128 stands for zero in the data rows.
Some points, each followed by its number:
[132 151 140 141 113 128  86 119 135 131 119 133 181 117 154 137 117  94
 132 143 170 177  94 164] 0
[ 81 110 100 164  91 107 223 133 152  94 105 120 219 148 176 106  90  37
  84 151 136 146  90 148] 1
[130 146 154 144 120 121 159 143 134 115 111 138 152 122  96 140 130 122
 130 157 117 132 143 109] 2
[145  94 119  90 128 113 155 138 132 115 126 108 146  91 154 133 122 119
 158 113  98  92 139 123] 3
[139 125 130 104 128 132  75 152 137 147 144 127 126 131  80 156 100 140
 119 139 180 124 126 128] 4
[ 45  57  86   0 119  96 255 223 118 107  68 102 202  76  82 111 178 149
 142  70  88  76 144 175] 5
[147 208 145 178 141 185  80 103 149 119 106 199 128 124 124  99 108 128
 113 179 162 162 158  97] 6
[190 142 138 116 171 131  43  99 117 153 150 124  62 133 126 118 101 118
 109  92 134 107 105 107] 7
[121 187 147 209 133 165  39 102 178 118 120 188 165 145 111 134 101 137
 122 209 201 193 125 117] 8
[139  77 103 101 134  99 174 141  93 113 118  95 160 119 105 111 140 129
 140 111 102 147 154 142] 9
[111 153 118 149 100 117 169 128 137 118 106 127 179 123 113 139 160 159
 107 169 162 150 128 150] 10
[  4 126  87 106 109 124 171 174 148  90  77 131 252 124 146 144 161 152
 154 143 128 152 106 162] 11
[124 136 144 113 109 146 152 124 134 135 153 156 113 113 159 195 145 136
 116 119 114 117 131 158] 12
[174 144 138 153 124 127 101  93 131 147 140 121 122 120 146 141 139 130
 104 162 134 153 123 151] 13
[ 53 173 117 115 121 143 148 139 145 129  95 156 150 137 137 132 137 101
 124 133 196 122 101 116] 14
[170 115 104 162 179 108  77  71 112 143 223  80  87 138 136  73  76  67
 112 149  65 137 170 123] 15
[120 174 140 121  89 142 160 147 132 155  78 164 156 108  92 122 126 123
 112 122 162 126 127  87] 16
[128 143 148 102 116 130  69 136 135 120 111 145 140 147 154 187 110 173
 191 112 104 131 138 127] 17
[ 15 130  60 121  19 130 255 217 187 114  35 149 255  67 108 148 157  85
 136 157 102 100  66 132] 18
[124 103 120 103 131 146 124 154 166 124 112 113 148 128 123 100 117  86
 109 130 159 135  90 125] 19
[ 54 118 123  64 110 124 221 192 144 131  72 137 197 115 126 149 202 139
 111  89  79 120 115 191] 20
[ 61 165 116 144 127 154  97 124 163 114 102 159 126 110 101 122 116 122
  85 159 122 112 151 137] 21
[ 54   0  12  27 125  54 255 208 137  64 122  54 171 160 149  83 140 131
  79  61   0  51 129 197] 22
[ 63 213 119 181  82 192 172 144 211  91  20 197 255  95 115 138 131 131
  86 213 227 170 190 125] 23
[ 96 123 137 106 126 113 111 125 101 135 134 133 140 114 145 138 131 164
 169 127  71 144  85 158] 24
[113 133 115 124 137 145 176 140 144 101 102 130 174 128 111 144 128 129
 148 160 147 114 120 141] 25
[ 87 162 125 189  82 159 161 117 187 109  86 159 213 159 195 142 128 110
 121 199 158 193 123 143] 26
[ 46 198 143 105 149 188 178 144 140 129  94 180 136 116  82 171 174 156
 148 153 148 133 114 109] 27
[ 82 129 121 152 117 122  76 119 135 147 118 135 114 146 130 116 143 120
 125 115 190 124 121  99] 28
[104 126 146 116 139 122 146 116 107 152 132 119 102  86  89 144 105 147
 139 106 161 133 172 126] 29
[ 47 108 101 144 100 123 221 157 203  95 109 132 192 136 130 137 105  85
 116 177 134 135 125 130] 30
[141 246 156 166 154 209  81  87 157 185 120 182  96  95 107 141 168 133
 175 143 166 130 122  68] 31
[ 75  94 102 119  84 121 154 185 134 136 103 116 161 154 143 179 143  82
  87 127 141 115 120 169] 32
[120  88 115  78 145  95  84 135  94 113 144  96  86 137 122 176 136 104
 142  65 113 102 142 164] 33
[ 60 240 199 195 103 202  41  84 157 155 115 208 133 145 122 179 106 128
 160 188 229 140 159  89] 34
[ 94 108 124 146 107 112 155 123 122 117 139 123 144 122 187 124 130 110
  99  74 103 171 124 184] 35
[161  99 117 143 100 130 121 126 135 119 139 133 120 157 142 123  90 107
 147 148  96  86  66 132] 36
[176 115 134 117 147 135 120 102 134 143 112 140 142 102 127 103 145 118
 168 137 111 133  94 123] 37
[ 68  87  98 161 105  96 129 137 128 120 123 113 164 111 113 104 133 127
 108 200 128  91 164  96] 38
[ 61   0   7  19 105  24 255 255 127  47 137  13 240 154 171  70 129  40
  74 110   0 102 122 224] 39
[180 162 141 173 136 133  71  97 133 113 147 114 102 130 103  91  88 106
 107 123 113 118 147 132] 40
[157 141 159 114 142 129 135 116 117 121 142 111 117 144 142 139 127  91
 137 110 142 121 125 147] 41
[118  18  78  46 110  71 255 194  86 116  97  72 168 114 124  98 123  91
 112  94  49 103 150 153] 42
[142 132 131 105 129 128 157 137 135 118 120 137 136 121 111 115 143 136
 157 131 133 109 176 132] 43
[140 144 131 134 152 145 130 104 148 143 116 148 132  88 110 127 152 136
 142 106 174 152 172 109] 44
[109 166 143 185  90 152 132 121 155 133  68 150 135 162 144 110 106  79
 123 163 242 164  98 102] 45
[103 124 139 172 103 140  70 123 133 132 112 150 118 168  86 181 125 129
 133 146 177 128 134 125] 46
[ 84  75  92  49 121  96 225 182 109 123  87 102 163 175 138 114 112 173
 145 108  77  66 119 122] 47
[ 92 128 144 130 119 124  88 106 102 145 141 127 106 182 153 148 117 108
 126 101 161  78 138 126] 48
[209 188 187 215 162 176  25  50 116 177 182 153  50 134 128 140  91 116
 126 148 180 178 160 101] 49
[162 102 128  60 150 119 182 152 106 143 124 111 129 127 117 124 166 174
 132  86  95 101 145 169] 50
[ 60 215 227   0 104 205 186 187 131 197  40 230  52  25  94 219 173 255
 250  95 184  56 139  62] 51
[ 68 138 104 216  70 133 191 153 208  76  68 144 227 153 217 108 144  89
  59 170 155 186  78 178] 52
[194  21  79   6 182  60 155 210  73 124 168  31 100 135 105 109 126 146
 119  27   0  50 144 202] 53
[113  62 109 127 133  91 106 127 104 101 133  58 186 148 181 105 114 107
 112 135  43 171  87 156] 54
[ 99 144 130 142  97 127 145 128 122 144  93 148 148 126 167 176 167 112
 154 133 170 147 129 101] 55
[ 90 115 117 102 100 130 122 147 125 121 112 133 109 114 109 118 121 137
 144  74  94 138 125 136] 56
[141 115  87 102 145 134 150 142 118 117 125 145 131 108 154 116 153 171
 141 112 113 117 120 135] 57
[126 148 135 158 121 156  88 145 177 145 116 169 147 102 101 147 131 111
 168 147 190 117  86  89] 58
[129 182 177 183 152 142   6  66 114 153 160 143  59 157 155 159 145 142
 118 119 152 182  99 117] 59
[125 149 151 146 159 139  57  75 139 126 182 141  59 139 103 100  90 125
 147  82  82 162 165 129] 60
[192 221 202 216 153 210  49  36 128 161 139 206  51 143 161 119 111 186
 126 143 220 161 192  54] 61
[150  81 128  84 157  94 131  97  74 136 173 111  33  89 121 106 145 146
 136 106  86  77 135 137] 62
[187 150 132 164 178 154  97  87 118 137 128 133 129 150 114 124 120 132
 111 130 178 147 149 124] 63
[ 93  83  86  39 115 120 240 187 164 108  94 115 197 126 111 113 168 116
 109 102  97  75 131 138] 64
[166  71 121  61 114 103 166 169 108 117 145  94 137 132 100 126 143 158
 122 127  67 105 142 173] 65
[166 138 112  98 182 127  91  87  68 157 195 123  44 118  79 157 143 127
 140  94  91 106 159 143] 66
[ 57  82  82 142  87  98 203 165 125 111 131  86 191 171 155 129 169  90
 108 153 171 138 103 130] 67
[145 118 118  93 120 129 126 134 132 126 108 138 137 114  99 142 137 126
 160 141  99 123  60 117] 68
[ 97 207 159 167 169 153  15  97 137 131 162 135 130 124 127 108 122 113
  59 143 175 203 138 114] 69
[144 183 166 181 171 175  29  60 152 139 141 149  76  62 170 149 120 145
 146 172 190 137 171  77] 70
[132 114 108 117 107 131 198 138 157 122  98 136 128 104 116 101 139 170
 120 154 121 136 101 197] 71
[168  98  96 160 136  87 111 141 121  93 205  98 164 136 201 100 123  89
 101  98  80 196 135 159] 72
[137 164 130 139 157 152 166 143 157 102 110 127 149 159 133 113 135  98
 131 146 165 159 112 128] 73
[205 110 135 141 157  81  66  79  72 176 189  84  87 175 129 119 171 129
 129 151 139 156 101 124] 74
[148 149 161 155 150 146  91  74 120 154 149 147  86 149  94  97 152 119
 123 100 107 134 123  99] 75
[122 184 173  72 122 186 162 160 141 157  88 188  81 105  78 175 160 193
 201 146 110  81  67 128] 76
[183 132 121 173 156 142  88  78 125 115 167 132 137 178 163 110 144 121
 125 115 136 149 149 125] 77
[161 165 156 179 139 160  83  75 126 126 166 154 107 116  96 139 111 130
 107 185 188 172 146  86] 78
[ 76 141  78 164 111 131 154 128 164 101  98 165 198 154 190 115 117 131
 121 116 185 155 116 137] 79
[107  66 117 117 134 112 191 154 131  71 141 108 122 156 112 113 126 164
  94  94 114 121  93 156] 80
[ 77  94  86 142 128 109  92 123 122 105 165 105 146 184 129  69  77  89
 130 116  70 147 165 146] 81
Which two points above are nearest to each new point? Their numbers follow each, nearest first.
[117 116 124 140 138 148  99 110 140 121 135 140  76 128 107 105  90 147
 124 164  89  93 105 116] 36 40
[186  67 118 110 169  99 120  99  81 146 187  96  86 110  77 114 110 146
 107 102  88 130 103 161] 62 66
[142 103 113 137 118 118 158 128 120 113 138 108 165 138 140 162 110  84
 126 104 153 131 145 118] 41 3
[155 106 114 127 102  81 142 115 103 119 132 114 115 172 108 125 138 102
 122 178  66  82 144 127] 36 2
[112 217 202 157 142 168   0  76 133 165 119 184  96  76 136 147 139 215
 130 127 198 141 141  84] 70 31
[104 157 160 166 135 148 143 100 128 148  98 152 133 184 144 164 159 125
 110 168 174 154 101  89] 55 73
[145 161 175 125 110 149 119 140 119 133 124 150  69 104 131 120  89 143
 145  56 157 134 177 112] 29 44
[163 168  94 135 183 162 154 137 152  83 131 116  94 157 119  83 133 128
 114  89 124 166 154 130] 73 63
[ 95 188 171 127 120 158  51 107 135 141 124 157 153  97 131 138 170 164
 158 107 154 153  75 148] 0 58
[163 175 152 201 125 139  82  53 142 147 116 148 108 157 140 133 118 134
  98 178 213 135 188  87] 78 63
[158  77  79 172 191  86 106  86 101 103 211  81 114 191 114  80 126  63
  77 116  48 142 145 154] 15 81
[129  47  86  83 115 102 175 145 117 101 132 107 137 117 158 127 144 125
 131 114  82  66 159 137] 3 65
[126  58 102  66 119  73 206 152  94 113 138  81 171 111 126 124 159 146
 132 129  74  97  87 178] 65 9
[159  98 106  89 136  99 169 133  95 125 115  88 136  91  93 103  97 102
 104  97  75 128 171 115] 9 3
[ 53 143  86 118  64 125 215 204 164 119  58 148 255  90 133 117 123  77
  87 144 165 123 182 168] 30 11
[ 76  88  82 171 161  73  90 108 130  79 171  33 192 146 186  75 101  98
  22 143  87 149 132 170] 54 72
[122 141 142 149 157 133  60  80 113 155 194 131  81 102 129  89  80  87
 104 107 107 154 157 113] 60 40
[124  61  54 108 149  89 230 152 152  54 154  52 202 190  88  71  93  92
  48 158 113 143 134 178] 80 1
[161  65 123  89 162  70 122 105  77 149 184  78  21 131 145 144 136 164
  80  80  42 150  74 160] 62 33
[116  97 113 147 133 104 164 107 135 109 155  98 161 155 151 147 108  46
 106 125 146 105 110 150] 41 19
[161 104 102 172 135 116 111 104 137 114 155 107 153 157 161 116  96 143
 128 166 126 177 123 192] 13 77
[194  93 130 134 138 133  81 103 118 137 159 121  51 103 120 135 100 171
 145 145 137  86 173  86] 7 62
[ 66  12  56  76 137  49 173 166  94  97 145  58 145 142 130 157 129  60
  85 116  58 105 141 189] 42 9
[119 134  92  79  86  93 157 171 127 143  78 137 168 117  90 105 133 115
 111 113 111 101 125 108] 16 56
[198 232 186 187 146 166   5  47 154 136 128 159  57  61 143 153 127 177
 156 135 168 161 166 108] 70 49
[119 115 136 125  85 143 162 154 128 118 123 112 167 118 181 167 172 124
 148 114 153 144 126 147] 55 12
[135 123 158  77 137 127 155 116  79 151 128 131 143 167 113 135 151 162
 169 115 110 154  96 133] 24 68
[188 181 164 142 167 150  76 119 159 115 129 141 146 159 110 120 193 143
 168 128 158 149 127 144] 63 77
[154 193 155 117 146 176 161 136 160 118 100 161 102 126 123 108 183 206
 150 103 192 141 135 130] 44 43
[175 219 178  90 158 162 113 153 136 147  83 186  34  83  76 163 142 191
 149 118 121  77 148 104] 76 31
[154 116 137 121 135 116  58 114  90 139 157 125  98 128  76 149 101 124
  96 155 142 142 124 133] 4 13
[117  85 100 100 144  99  61 126  99 135 167 114 109 160  92 104 134 136
  86 148 104 138 115 129] 4 81
[135 180 136 185 100 145 121 133 137 163  97 168 141 149 148 112 118 156
 137 154 166 149 163 104] 6 16
[103  90  65 146 137 106 180 148 136  96 139 124 187 147 191  77 128 111
 137 113 105 170 105 184] 35 79
[149 156 142 133 151 124  78 102 142  96 125 124 118 151 111 136 115 109
  73 115 118 142 182 149] 40 63
[224 153 188 162 189 131   0  38  67 168 222 136   0 126 120 122  94 136
 151  95 120 166 139  91] 49 7
[106  55 121 152 145  68 107  97  80 108 180  80 108 165 123  81 125  63
 129 143  89 137 129 128] 81 15
[ 97 100  96 174 143 108 102  97 120  95 159 103 113 152 168  93 135 110
 122 140  65 128 127  84] 81 77
[ 66  64 117  90 133 116 178 141 130 114 114  91 134 164 100 107  93 124
 105 122 129  77 119 139] 80 47
[110 142 134 104 125 134 130 126 116 153 123 144  92 126 117 190 140 132
 141  79 120  95 145 122] 12 29
[131 209 196 161 133 176  78  86 155 147 108 190  52 151 114 169 123 162
 170 113 237 109 113  82] 31 34
[162 162 130 103 121 111 123 139 108 173 143 131  92 116 138 157 184  95
 196 139 127 120 134 135] 41 43
[ 96 146 146 101 118 138  81 135 115 143 110 154 131  73 123 173 115 171
 204 101 117  85 140 118] 17 24
[145 161 135 145 155 149 134  85 149 155 131 155 104 106 165 136  84 140
 151 102 166  94 156 114] 44 41
[183 166 183  51 141 171 107 136 120 171 107 166  53  90  94 182 154 255
 237 107 135 117 126 137] 76 17
[ 75 115 117  70  78 149 207 210 147 110  96 171 184 100 158 137 162 133
 132 105 129 166 128 162] 20 11
[147 208 156 175 151 166 103  57 171 148 125 188 128  96 101 127 115 169
 149 171 179 141 147 140] 6 78
[169 108 115 121 111  86 134 128 104 141 125  83  74 161 130  95 126  86
 121 106 157 133  84 117] 41 19
[170 134 132 122 157 139 121 115 126 158 147 144  69 109 152 142 141 216
 179  72 110 122 169 119] 57 44
[ 76 108 106 115 128 114 162 138 134 132 122 106  95  96 136 134 120 107
 110 178 147 104 141 109] 38 25
[148 117 107 129 126 128 148 148 128 118 101 119 207 125 152  95 122 102
 129 164 156 151  60 123] 19 73
[124 134 118 125  93 129 147 162 140 133  86 126 137  85  88 124 146 105
 159 172 107 116  79  82] 68 2
[104 134 116 158 139 108  74  95 120 103 147 101 156 169 134  95 105 118
 115 153 202 153 151 138] 28 63
[132 196 197  54  99 173 149 169 136 168  79 208  39  36 109 197 177 252
 210 121 206  88 160  84] 51 76
[207 193 201 181 138 177  15  64 117 142 149 169  72 146 135 131 130 133
 118 167 218 199 153 109] 49 78
[172 177 172 105 135 157 121 132 115 164 105 142 105  78 109 122 135 156
 153 108 165 157 147  83] 44 29
[153 171 138 168 128 144  90 114 148 130 126 129 149 151 107 111 111 113
 141 127 153 170 189 121] 63 44
[ 84  90  78  79 107 119 254 194 133  91  87 110 243 100  96 109 165 135
 165 143  91  86 120 180] 64 5
[165 146 140 121 157 139  40  78 107 142 174 154  72 198 123  65 107 141
 134  85 130 134 201 112] 60 75
[201  93 118 137 178 101 133 148 125  88 158  78 149 181 131  85 172  89
  87 116  55 137 130 160] 72 9
[143 118 114 147 150 107  43 105 115 106 151  96 127 131 192 128 132 115
 123 100  80 202 133 153] 72 77
[131 125 120 150 119 140 140 131 139 132  98 149 171 171 120 143 105 141
 128 140 177 115 127 110] 25 2
[122 141 125 147 129 140 138 123 156 147 121 136 128 141 161 133 145 136
 100 158 102 178 100 148] 13 73
[128 126 128 178 110 130  64 116 151 115 139 109 190 165 145 124 136 100
  99 152 169 160 118 121] 0 28
[126 110 115 147 128 112 127 126 115 136 136 118 113 146 129 114 118  84
 124 123 175 133 122  79] 28 19
[166 232 206 144 121 187 102 134 143 138  92 187  91  74  51 171 137 193
 174 131 236 151 157  81] 31 44
[165 128 150 126 151 138 112  89 104 130 162 143 123 133 146 137  87 129
 162  99 133  96  93 109] 41 37
[168 172 161 201 153 122 101 116 136 106 139 136 126 132 136 135  94 103
 140 184 177 175 138 111] 78 63
[152 154 150 135 134 143 152 106 134 146 105 140 114 134 141 146 139 109
 126 115 165 114 142 141] 41 44
[ 62 121 110 160 112 150 184 142 151  85 108 146 196 101 131 130 113  83
 117 152 130 136  77  77] 30 25
[190 160 143 140 150 136 125 164 151  95 142 115 151 163 119 115 166 110
  90 157 151 185 106 134] 73 13
[ 38 148  95 126  72 128 253 202 151 130  69 145 200 140 168  97 129  96
 123 155 153 124  98 148] 30 1
[ 40 137 114 129 115 157 181 127 147 114  88 134 154  91 153  98 104 140
 111 112 174 108 177 132] 14 25
[106 137 119 183 115 134  91 146 186 126 111 124 178 119  83 119 128 112
 148 154 187 126  88 107] 58 28
[167 102 153  48 158 111 114 149  56 163 182 116   0 108 126 170 177 221
 175  83  72  81  94 170] 62 66
[ 52  61  90 100  92  89 207 182 130 117 113 108 213 174 157 122 153 105
 104 140 120 125 112 142] 67 32
[158 143 143 104  96 158 148 161 125 126 119 145 117 106  91 114 155 152
 185  44  91 157 133 139] 56 43
[151 174 151 157 124 159 122 104 151 134 109 168 109 100 145 116 117 168
 132 119 169 125 190 125] 44 6
[162  85 100 146 157  94 133  91 145 109 141  81 149 115 141  94 104  65
  55 120  99 153 181 155] 72 9
[132 130 121 114  99 117 156 129 136 129 146 140 132 117  75 106  85 131
 113 179 139 135 138 120] 2 43
[115 127 125 153 125 115 124 138 115 135 142 138 134 114 120 110 109  57
 135 158 141 144 142  76] 2 19
[133 118  85 231 140 113 104  76 142  98 150 116 144 186 124  89  99  93
  85 198 136 168 117 106] 77 40
[155 128 128 153 111 121 142 149 137 132 145 128  86 120  72 109  84 116
 138 153 102  96  84 131] 36 68
[128  81 136 106 131 126 134  98 117 126 184 128  67 120 122 103 125 178
 127 113 104  99 164  92] 62 29
[196 128 151 145 147 129  76 113 115 112 150 112 110 151  90 120  95 133
 101 166 127 120 144 122] 40 63
[132  97 141 115 145 132  92 124 126 135 133 145 115 106  97 156 132 156
 159  96 116  78  67  59] 68 37
[168 138 126 163 141 133 119 105 135 120 142 116 135 133 135  82 125 118
  84 150 134 154 150 159] 13 40
[ 48 150 127 113 143 108  84 147 139 112 115 110 131 133 154 119 188 146
 155 124 100 143 121 153] 24 56
[ 38 144 115 139 138 141 126 120 156 108 114 139 174 140 114 114 135 112
  48 152 141 174 131 140] 21 10
[126 163 157  88 121 137 113 141 103 165 154 152  89  70  77 145 139 129
 160  88  91 101 180 106] 29 43
[ 79 110 105 165 125 100 145 107 124 114 132 101 192 151 175  93  70  74
 113 174 121 148  81 146] 1 54
[ 72 139 116 136 123 137 148 131 164 124 107 132 192 150 103 135 159 136
 118 119 112 114 111 127] 25 10
[127 168 113 158 158 136 152 129 162 109 104 116 112 155 133 101 132 136
 151  87 143 158 143 122] 73 44
[177 126 155 105 143 147  60 120 137 150 144 138  52  97 119 169 150 211
 193  97  99 134 159 117] 17 66
[ 91 137 126 107 135 121 166 112 134 122 110 129  81 109 131  89  62 123
 124 133 160 128 129 127] 29 19
[167 155 142 157  97 130 129  89 128 139 118 126  89 117 131 135 133 166
 108 136 116 124 126 147] 13 12
[ 82  89  79 183 122 132 108 127 157  98 103 134 225 183 177 135  93  97
 126 156 115 122 108 122] 79 1
[173 108 132 128 129 137 129 103 120 136 126 133 103 125 107  96 119 150
 138 135 128 122 112 127] 37 43
[157 169 171 129 124 157 111 108 147 153 133 163  85 121 159 163 151 179
 175 103 184 143 132  98] 44 17
[159 108 137  98 162 139 152 135 133 129 130 140  87  97 108 129 151 189
 160 140 105 127 115 159] 57 50
[ 96 173 153 137 108 168 184 140 148 156  80 174 133  98 136 142 118 179
 150 135 148 119 145  82] 16 27
[ 81 157 111 185  97 150 204 154 178  85  86 166 255 164 146 165 142  48
  90 195 219 168 162 170] 26 52
[118 108 112  96 108 112 178 147 128 133 124 128 173 159 105 114 162 146
 145 154 139 104 111 122] 25 43
[129 128 158 135 121 138 162 114 137 152 131 144  89 119 133 141  89 155
 154 112 160 112 151  94] 29 43
[ 17 160 123 127  73 120 224 148 173  98  55 166 255  92 162 118 167 131
 133 187 187 164  84 180] 11 26
[146 148 129 164 134 143 119 123 140 103 138 137 143 132 161 117 137 127
  64 154 112 187 104 156] 13 0
[ 56 105 104  53 103 125 218 176 131 141  85 115 134 133 133 128 185 157
 120  97 118 116 109 156] 20 64
[120 137 120 164 122 134  96 151 174 128 131 142 178 114 101 120 130  97
 130 160 171 111  86  97] 58 19
[141 150 143 129 103 133  99  98  99 157 148 160  70  51 127 159 130 176
 169 119 125 100 179 104] 29 44
[123 103 113  89 134 107 114 148  77 139 152 121 101 124 110 147 105  88
 123  99  82  57 142 141] 33 3
[119 122 106 103 118 118 131 129 125 142 145 136 144  98  87 139 112 100
 135 129 101 107  95 126] 68 56
[166 160 144 140 183 145 134  85 128 138 137 132  88 138 130  91 134 141
 111  96 118 160 114 138] 75 63
[199 131 117 211 160 121  81  88 133  99 140  90 131 105 139  96  62  75
  94 180 118 186 124 111] 40 13
[ 95 171 125 145 120 141  77 109 166  84  99 148 152 123 146 106 153 154
 102 150 175 116 147 133] 21 28
[148 156 136 124 125 144  98 133 137 130 117 146  86 158 127 171 149 215
 144 140 153 154 148 115] 17 46
[ 60 133 124 177  93 134 100 113 128 128 125 135 122 104 114 108  81 105
  77 155 134 151  97 134] 21 28
[106   0  19  56 150  33 255 180 106  53 156  29 168 122 155  42 139 106
  81  79   0  73  98 231] 22 39
[ 63 109 121 147 131 116 180 124 140 118 138 101 166 150 145 104 131  99
 118 136 115 181 125 148] 35 67
[184 187 178 163 128 182  64  88 147 143 144 187  80 107 129 148  83 134
 134 145 178 181  93 100] 78 6
[ 65 105  98 177 141 121 114 104 143 119 153  89 200 136 141 129 122  86
 120 173  92 142 137 113] 38 81
[ 72 151 121 132 137 141 137 116 127 128 127 132 166 164 176 156 133  85
 116 136 182 100 110 124] 14 55
[ 98  83 102  85 127  87 140 151 104 128 127 117  97 141 107 189 149  91
 115 109  78 118 121 156] 33 56
[143  93 104 114 153  87 122 136 102 131 138  84 147  99 158  84  98  79
  92  97 103 141 201 142] 9 3
[115 146  97 117  99 137 151 148 148 135  95 155 215 121 143 124  96  99
 143 167 137 138 113 107] 25 2
[ 65 110 108  69 113 123 203 189 135 108  97 136 149 129 113 205 173 127
 165  87 102 119 124 163] 20 32
[ 25 120 117 159  97 121 138 128 149  94 103 129 176 152 159 124 108 130
 103 141 174 130 145 114] 79 14
[154 159 165 104 144 187 126 115 136 146 116 182 111 130 142 138 178 205
 149 106 167 131 179 141] 44 43
[ 85 137 132 101  71 135 196 167 121 156  75 161 127 108 145 161 183 171
 158 172 214 101 160  96] 55 16
[131 184 163 114 109 152 156 162 127 152  82 175 113  99 119 169 196 221
 192 158 198 117  99 141] 76 27
[ 91 149 177 176 142 154  50  83 114 131 135 151 167 165 140 132 125 112
 142 158 143 193  96 118] 0 8
[ 90 177 204 114 121 166  44 127 122 153 114 171  58  47 160 132 124 184
 167 131 205 114 186  91] 70 44
[ 89  63  66  56 135  76 255 232 174  42  94  69 249 144 139 135 158 109
 106 130  70  85 127 193] 64 42
[ 34 177 149 141 124 154 184 130 170 125  72 185 146  80 128 159 153 178
 151 142 160  98 194  79] 27 16
[158 134 162 106 116 144 115 121 113 130 146 132 125 120 116 200 111 134
 125  99 114  95 145 146] 12 41
[151 124 143  96 132 114 127  99  83 149 156 136  71 118 100 131 112 144
 172 152  49  79  96 121] 62 68
[119 119 128 129 104 130 161 144 136 153  98 144 135 134 169 112 127 191
 134 121 156 108 100 126] 57 71
[146 116 147  39 114 122 178 185  70 189  91 129  64 141  86 128 161 157
 206  85  98  72 114 103] 50 76
[130  99 123 100 115 102 125 146 106 111 116 108 152 140  94 159 132 168
 151 124  71  96 146 169] 65 9
[103  86 106 136 141 104  91 111 100 131 144  76  87 201 126  76 103 113
 124  79  76 153 131 133] 81 56
[241 229 210 238 164 182   0   9 114 169 169 152  11 162 154 161  78 116
 129 149 212 187 109  38] 49 61
[186 104  83 175 175 100 113 124 133  69 189  72 177 142 156 103  68  68
 112 122  95 125 133 151] 72 15
[ 64  72  70  77  89 105 255 255 134 104  73 116 255 124 129 119 162  46
 114 127  83  99 141 151] 64 42
[145 100  96 128 161 113 177 118 132  92 138  91  98 128 106  97 119 149
 136 157 107 143  89 201] 71 80
[123 123 123 122 140 114  70 144 135  98 119  97  88 180 124 113 165 119
 146  93 164 142 107 121] 28 41
[  6 255 200 255  65 247 168 104 255 119  17 253 255  78 142 152  91 152
 130 248 255 190 149  88] 23 34
[152 142 141 121 149 148  86 106 137 146 117 142 133 112 156 115 160 175
 169 140 134 139 106 120] 37 13
[ 61  80  88 130 134  99 127 130 123 121 128 117 181 137 178 110 163 148
 101 153  92 118 132 144] 38 57
[ 92 110 141 138 134 125 160 116  98 128 134 120 122  91 108 121  74 126
 135 140 156 136 174 134] 29 43
[144 149 148 113 140 129 155 112 131 119 127 125  89 110 164 153 147 146
 137 129  87 129 114 130] 12 41
[114 146 137 159 125 144 106 108 142 138 138 163  60 130 158 113 134 156
 111 144 159 138 165  92] 28 44
[132  78 128 139 119 109 119 130 120 118 157 103 108 154 129  97  86  87
 103 129  58 106 105 169] 36 81
[106 114 120 101 105 113 122 156 124 115 100 119 189 150  95  94 120 122
  97 164 126 149 100 148] 19 25
[127 111 129 142  85 128 152 126 120 127 163 131 121 111  94 117 101 105
  99 140 101 112 150 124] 2 43
[ 64 137 114  61  60 124 255 228 138 140  83 139 187  49 114 158 181 183
 160 134  97  71  91 166] 20 64
[176 144 126 118 158 135 180 173 152  83 123 112 138 148 104 120 184 112
  95 171 137 166 117 134] 73 2
[104 156 139 106 112 145 102 125 137 135  97 173  85  96 114 148 108 155
 116 132 101  72 123 114] 21 56
[141 116 131 133  99 140 146 121 127 117 131 130 118 125 115 121 141 164
 120 113 154 121 149 111] 43 44
[176  84 119 143 139 101 135 109 122 126 146  85 133 127 147 117  75  60
 108 144 106 114  72 132] 36 41
[161 161 129 162 119 145 121 149 167  95 114 130 150  76 108 135 106  88
 159 148 170 116 101  73] 58 2
[180 133 158 113 153 133  28  96  70 129 166 114  65 122  77 130 122 170
 127 112 111 114 105 130] 7 66
[117  92 122 145 146  88  76  96  74 121 159  76 135 161  84  90 141  81
 105  88  69 106 113 123] 81 75
[111 100  88 163 163 136 139 115 150 107 154 105 134 158 130 124  94  96
 119 130 154 155  69 123] 19 73
[197 139 150 207 160 144  41  55 102 164 178 123  33 149 139 123  81 151
 122 176 157 177 147 133] 49 78
[138 107 108 153 110 121 118 122 138  90 139 113 161 152 133 117  90  76
  82 194  80 131 113 129] 36 2
[145 109 111 135 126 106 141 123 122 141 119  93 109 143 112 160 132  80
 130 163 121 129 141 152] 41 13
[210 193 180 193 177 177   6  46 135 161 162 160  97 130 123 119 136  78
 159 150 204 202 146 111] 49 78
[135 177 153 184 102 155 109 104 155 149 109 179 138  66 177 115  94 135
 124 197 229 157 156  81] 6 78
[132 159 131 156 114 145  91 111 142 103 125 134 129 137 130 132 124 109
 139 165 158 109  66  74] 58 28
[ 84 179 162 161 141 164  85  84 123 141 133 158  97 141 153 171 147 159
 169 107 212 205 121 116] 59 28
[174 170 158 127 122 157  76 133 114 133 132 152 112 122 135 163 127 172
 143 100 108 152 110 121] 17 13
[ 86  94 120 160  97 120 198 122 136  92 143 100 168 137 185 129 119  77
  97 117 110 170 130 169] 35 1
[208 138 159 138 163 132  93  80 117 115 144 125  70 165 100 165 157 116
 106 133 149 144 161 128] 63 13
[129 127 143 107 142 122  54 107  81 158 152 133  59  93 120 131 112 194
 146  77 113 102 117  94] 7 62
[ 77  43  91  54 115  82 168 170 104 102 110  90 120 143 121  98 164 109
  90  83 100 114  99 174] 80 9
[138 151 151 157 134 137  29  88 118 131 133 146  75 164 163 138 167 165
  88 130 132 164 128 137] 59 13
[ 96 100 108 122  92 116 211 148 146 106 119 120 188 148 121 132  94 109
  81 190 172 166 122 137] 30 10
[116 134 142 136 150 131  76  92 111 126 134 128  53 173 129 186 133 120
 171  99 162 117 139 108] 48 46
[177 114 137 119 140 123 128 104 110 126 133 142  98 144 127 149 137  98
 168 102 152 117 115 116] 41 37
[ 35 129 151  93 123 135 167 148 144 120 105 132 197 161 112 101 159 114
  98  83 102 126 132 149] 20 56
[ 92 123 130 120 128 125 108 151 106 146 138 126 148 150 158 134 111  99
 133  96 133  95 120 142] 48 41
[160 213 188  60 144 178 134 146 129 162  93 190  68  87  89 164 141 185
 170  83 148 101 115 108] 76 27
[ 19 143  94 114  85 123 217 202 182 125  80 155 244  44  81 103 154  90
 127 152 141  98 146 119] 18 30
[107 192 144 145 117 170 158 149 181  96  82 153 152  79 113 143 132 138
 192 157 158 108  78  73] 58 25
[148  44  75  73 140  91 183 135  94 106 170  70 121 128 135 113 124 136
 155 123  73  79 138 168] 65 9
[114 102 145 132 161 100 134  84 102 134 150  93 114 134 114 169 153  98
 131 100 141 141 104 157] 41 33
